Each named turn below is shown by a few rows before and after it. Which turns, in which order, take the first row of each later pair to the second? The first pair is answered.
M (before |-> after):
[ 10.8 -12.7  15.4 -14.9  -3.3   5.3  -4.4 -22.6   7.2   7.0   9.6  -5.0
 -13.9 -11.1   3.9  -0.3  -4.4  12.1   5.7 -22.3  -3.9  -1.3  -7.1] |-> [  0.8 -10.2   9.5  -7.1   5.7   8.2 -14.5 -18.8   3.2   9.3   5.7 -15.1
 -14.5 -11.9  -6.8  -6.6  -4.8   5.3  13.0 -19.2   1.8   7.9 -15.3]
[-20.7   9.3 -18.2  31.3  15.6  -7.8   2.4   7.5  -7.5  35.9 -10.7 -31.5
  13.0 -19.3 -27.7  -9.6 -41.2  -4.5   6.7  13.6 -15.1  10.8 -14.0] |-> [ 17.4  35.8 -17.4  -5.3 -17.4 -10.1  11.5   9.0  -2.9  -6.5 -16.2  17.6
 -16.0  27.2 -20.6  28.2 -13.9  -1.6  -7.1   9.2  -3.9  50.7 -15.6]
[-12.9  -6.0  -7.9  15.2  15.2   3.1 -20.3  -2.8   6.8   6.8   5.5 -19.0
  -4.7 -29.4 -18.5 -11.5   3.1   4.8  20.0 -10.8  13.1  22.1 -19.5] |-> [ 21.1   5.6  -0.2 -14.3 -13.7  -1.9  -2.1  -8.0  15.6 -16.7   8.0  19.6
 -19.3  -3.1  -0.4  17.8  17.0  15.9   2.3 -16.9  10.6  29.9  -9.4]
[ -8.3  -3.7   1.9   6.5   3.0   1.4   0.5   2.9  -4.9   6.8  -2.4 -12.6
   6.9 -10.8  -3.8  -7.1 -12.0   2.3   4.8   4.1  -9.2 -13.4   2.8] |-> [ -2.4  10.9  -3.9  -2.0  -2.3   3.2  -6.3   7.0  -6.7 -10.6  -9.5  -1.6
  -6.2   8.7 -11.1   2.4  -0.3  -3.7   6.9   5.0   1.7  13.5  -6.6]
Q (before |-> after):
[ -8.2  -4.1   5.6  15.6   3.1  -9.3   4.6   3.2 -11.6  14.9   3.7  -2.5
   0.4 -15.4  14.9 -13.9 -15.3  -4.7 -13.4  11.6 -16.9 -21.3   5.2] |-> [ -8.6  -1.3   4.0  14.4   0.3 -11.3   6.8   6.7 -13.7   7.5  -0.2  -1.6
  -3.5 -13.3  13.4 -12.3 -18.0  -6.0 -15.6  17.1 -15.4 -19.5   5.1]
[-13.9 -22.9  18.9  24.4  17.7  -5.9  -7.2  -3.8  -9.4  21.5 -13.4 -12.8
  -5.6 -17.7  19.0   6.2  -2.6   5.8   9.8 -16.5  -3.1 -12.0  -3.9] |-> [-22.9 -17.2  12.9  28.7  16.3  -8.4  -6.0   5.4 -17.4   7.7 -23.8 -18.6
 -14.8 -14.5  10.1   3.8  -9.8  -1.5   7.2  -0.6   1.6  -6.8  -6.6]
[-16.3   5.1 -13.0   3.9  11.7  14.8 -17.1   6.9  12.9   1.3 -18.0 -15.7
   2.5   3.9 -33.2  -8.2   1.9   1.2   8.0  25.0   3.9   7.3 -25.5] |-> [ -7.1  12.5 -12.4  -5.9  -3.6  10.8  -6.7  10.9  11.5 -17.4 -22.6  -2.1
 -10.0  14.9 -29.2   2.6   2.4   2.2  -2.9  33.2   5.2  10.5 -21.2]
V (before |-> after):
[ 17.4  11.4  12.5   6.9  -9.3  -2.2  14.9 -14.8  -4.4  -4.6   1.2   4.3
  -5.8   7.1  14.3  -3.5  -0.8  16.7 -17.0  -8.6   7.6   3.1   7.1] |-> [  6.3   4.8  11.2  17.5   8.0   2.6   1.5 -18.0  -3.6  14.4   5.4 -10.7
   6.8  -4.6   8.4 -15.5   0.8  14.8  -4.4 -17.0   8.2   2.1   0.4]
[ 18.5   6.4  13.3   1.6  10.3   9.2   9.9 -17.5   1.7  -8.9   4.4  13.8
  -4.5   0.2   3.0  17.3  -2.8   2.8   6.6   2.0   0.0   3.7   5.9] |-> [  4.9   0.8  10.3  14.2  23.9  12.3   0.3 -17.1  -0.1   3.8   4.9  -2.5
   3.7 -11.0  -5.1   5.2  -6.9  -1.0  15.8   0.9   0.4   1.4   0.3]
[-11.8  -0.5  -1.7  10.2   4.2   0.5  -4.6   7.5  -8.1   1.6  -9.5  -4.4
  -4.7  -4.7  -6.5  -6.3  -9.7 -12.4   1.2   5.8   0.5   0.4  -4.2] |-> [  5.7   4.8   2.9  -5.2  -8.6  -1.0   3.2   3.3  -3.4  -8.5  -6.5  15.1
 -10.4   8.3   2.8   8.9  -1.2  -6.8  -7.2   0.7   0.3   5.4   0.6]

Between the rows of a pair lie two turns.
[ -8.2  -8.0   9.2   5.4   4.3   1.6  -1.7  -1.8  -1.3  -3.2  14.5  -5.4
   3.4  -2.5   3.4   0.5  -4.2   5.7   1.0   8.2   0.1 -18.5   5.1] |-> [ -4.1   3.5   5.1  -0.6   0.9   2.6  -7.8   2.2  -2.9 -17.0   8.7   2.9
  -6.5  12.4  -3.4   7.4   5.2   0.9   3.5   8.7  10.1   4.6  -2.5] : M, V
[ 30.9   5.3   1.8 -16.1 -17.3   7.4   7.8  -9.5  14.3  -6.9   6.3  25.6
   7.4   9.3   7.2  13.2  28.7   7.8   2.1 -20.5   1.6  20.7  -3.8] |-> [ -6.8 -10.8  -2.0  15.4 -11.3  -4.0  26.2   7.3  -3.0  -3.5  -6.0 -13.2
  10.5 -27.8   1.3 -17.3 -20.9  -0.7 -10.6  19.6 -12.3 -30.0   9.6] : M, V
[-11.9  13.4  -5.0   4.6 -15.8 -10.8  18.2  20.3  -5.7 -33.5  -9.2  -3.6
 -23.2   2.4  -4.1   2.1 -14.2  -5.4  -7.5  22.2   2.8  -8.5   7.8] |-> [ 16.7  -0.1  12.6 -11.6 -16.1  -4.4  19.2  -4.8  15.6  -6.0  16.2  16.2
  -2.4   0.1  21.4  15.4   7.1  15.2  -5.5 -17.0  -8.8 -21.0  17.8] : Q, Q
[-12.7  -2.0   3.6   3.3  -0.5   1.3   9.1  -3.3 -13.5   7.6  -8.7 -12.0
   9.4 -17.2  -3.9 -10.6   5.5 -12.5  -0.2  20.4  -6.1   1.8  -3.1] |-> [  1.4  -2.3  10.1  -7.8 -12.3  -1.3  20.7  -8.5  -8.2   3.0  -4.3   3.2
   7.0 -13.0   8.9   0.1   7.8  -5.0 -10.1  17.7 -11.8  -5.1   6.1] : M, M
[  2.1   2.7   3.2  -3.1  -0.1  -8.0   5.1  -3.9  -4.4 -10.6  -4.5   4.0
  -0.7   8.3   1.7  -1.1  -3.0   8.8 -10.2   4.4   3.9   0.6   6.8] |-> [-5.2  4.1 -0.8  2.9  5.9 -6.2 -1.9 -0.9 -7.0 -8.6 -7.0 -3.1 -0.4  6.8
 -5.4 -6.4 -2.9  4.1 -4.4  6.1  7.4  6.5  1.3] : M, M
[-15.5  -0.3  -9.3  22.9  14.7  -4.2 -13.7   1.3 -11.8  18.1   8.6 -17.3
   7.6 -15.3 -16.7 -10.3  21.6  -5.8   6.0 -15.5   9.8 -13.0 -12.2] |-> [ 11.0  11.1  -5.5  -0.5  -1.5  -3.9  -9.9  -3.7  -4.2   1.6  10.9  12.8
  -2.2   9.5  -7.5  12.8  42.5  -0.4  -0.1 -27.4  14.2   6.8 -12.2] : M, Q
[-3.0  0.2 -0.2  1.4  0.7 -0.8 -1.4  7.2 -2.3 -0.1  0.2 -3.9 -2.4 -1.9
 -6.9  0.0 -4.3 -6.0 -0.8  0.0 -0.6  2.8 -2.2] |-> [ 0.8 -2.4  3.7 -0.8 -1.6 -2.5  4.1  4.2  0.2  2.0  3.4 -0.4  0.0 -3.7
 -0.9  2.1 -4.8 -2.2 -4.1 -2.9 -4.9 -5.3  2.2] : V, M
[ -1.5  -3.2  -5.0  11.2   2.7  -2.8   1.2   3.8   0.6  -2.2  -2.8 -14.6
 -10.0  -4.4  -5.1   1.4  -8.2  -5.3   4.1   5.5  -0.2  -1.6  -6.7] |-> [14.1 -4.3  0.8 -1.5 -3.9 -2.1  5.4 -3.7  8.5 -1.2  5.2  0.8 -9.1  3.1
  5.4 12.8  3.0  2.4  1.2 -7.7 -1.8 -0.3 -2.1] : V, Q
[  3.7 -13.8   9.5   4.5   2.3  -3.5  12.3  -7.0   3.2   3.8  11.5   2.3
   6.6  -5.9  15.4  -3.7   1.6   8.3  -5.5   1.3 -10.0 -12.2   5.9] |-> [-10.4 -12.5   3.6  14.8   9.0  -3.5   7.1  -0.6  -4.1   3.7   4.2 -10.3
   5.2 -10.5   5.3 -12.3  -5.9   0.3  -1.9  11.4  -6.1  -9.1   0.8] : Q, Q
[ -2.7 -27.9   1.3  11.9   9.5  -0.3  10.4   8.0  24.3   7.0   5.9 -22.3
   6.1 -33.7   6.9  -9.5  13.4   4.5   1.7  21.2 -14.4 -16.4  37.3] |-> [ -7.6 -19.6  -4.8  12.7   0.9  -5.4  16.0  19.9  14.7 -13.8  -7.0 -22.3
  -8.5 -26.4  -0.3  -8.2   4.8  -2.2  -4.7  40.0 -10.1 -10.5  36.3] : Q, Q
[ -3.8   2.3   6.9  -9.4 -10.6  -8.9   5.4   0.1   2.8 -12.4   1.8   6.2
 -13.7   5.8  19.0  10.2 -12.6   0.0 -18.6   7.6 -13.4   4.1  16.3] |-> [-17.3   8.5  -1.9  -0.2  -0.5  -4.7 -11.1   6.9  -3.8 -15.0  -6.0  -5.0
 -16.7  10.7   2.2   3.0  -9.3 -10.4  -6.9  11.5  -2.7  25.4   2.0] : M, M
[ -7.7   6.7   8.5   6.2   6.0 -23.7 -17.7 -13.0   4.5  27.9  18.2   4.7
  -9.6 -11.2 -16.2 -15.4  13.1 -18.3  15.8 -13.7 -17.9  -7.7   0.4] |-> [ -3.3  15.5   6.8  -0.8 -16.3 -33.9   4.5  -1.7  -3.7  -2.5   6.0  15.5
 -29.1  -2.6 -12.7  -6.7  -1.9 -20.1  -6.0  12.5 -20.0 -15.7  10.6] : V, Q
[-29.0 -12.5  -2.8  12.3  20.2  13.2  -3.8  13.9  -5.7   0.6  -8.2 -30.3
   4.5 -17.7   0.9 -18.2   1.0   7.1  -4.0   4.0   8.4  -4.5 -17.4] |-> [  7.1  -8.8   7.7 -14.7   9.7  17.7  -3.3  -4.2  12.5   2.9   7.5   4.0
   7.2   1.3  19.9   7.3  30.9  21.8  -4.2 -28.1   7.1   9.1 -13.9] : V, V
[  0.4 -16.5   3.3  -3.3  15.6  -7.6  -5.1   0.8  -6.0 -13.9  -2.9  12.8
  -2.7   4.1  11.8   7.5   1.3  14.6  -2.4  16.4   2.2   9.6   2.7] |-> [ -7.8 -19.1   1.8   4.2  22.2  -6.1  -9.1   3.3  -7.8  -8.3  -3.7   4.4
   0.6  -2.0   7.1   0.7  -2.9  12.3   1.5  18.0   3.3   8.3   0.7] : V, V
[-12.1   0.0  -8.4   2.7   3.8   7.2  -1.5   2.0  -7.1   6.3  -8.6  -6.8
  -0.3  -7.0  -5.0  -9.8  -7.8  -5.7  -4.7   4.1   0.0  -6.3  -4.6] |-> [  1.6   4.2  -6.2  -8.5   2.8  11.7  -7.0  -5.1  -0.5   7.0  -4.1   6.4
   0.0   4.8  -1.5   0.5   9.2  -1.7   0.1 -11.2   3.6  10.1  -8.3] : M, V
[-13.6   2.0  -2.5   1.7  24.3  14.1 -25.4   5.1 -20.8  17.6 -12.3 -33.6
 -12.3  -7.7 -18.3 -27.2 -23.6  -4.9  18.4  18.7   9.4  -7.2  -7.0] |-> [ 16.6   8.5   4.2 -20.1  22.5  23.8 -37.5 -11.6  -4.6  23.5   2.1  -6.1
  -8.4  13.2  -8.7  -6.1  12.3   5.6  28.5 -16.6  15.0  20.9 -13.7] : M, V
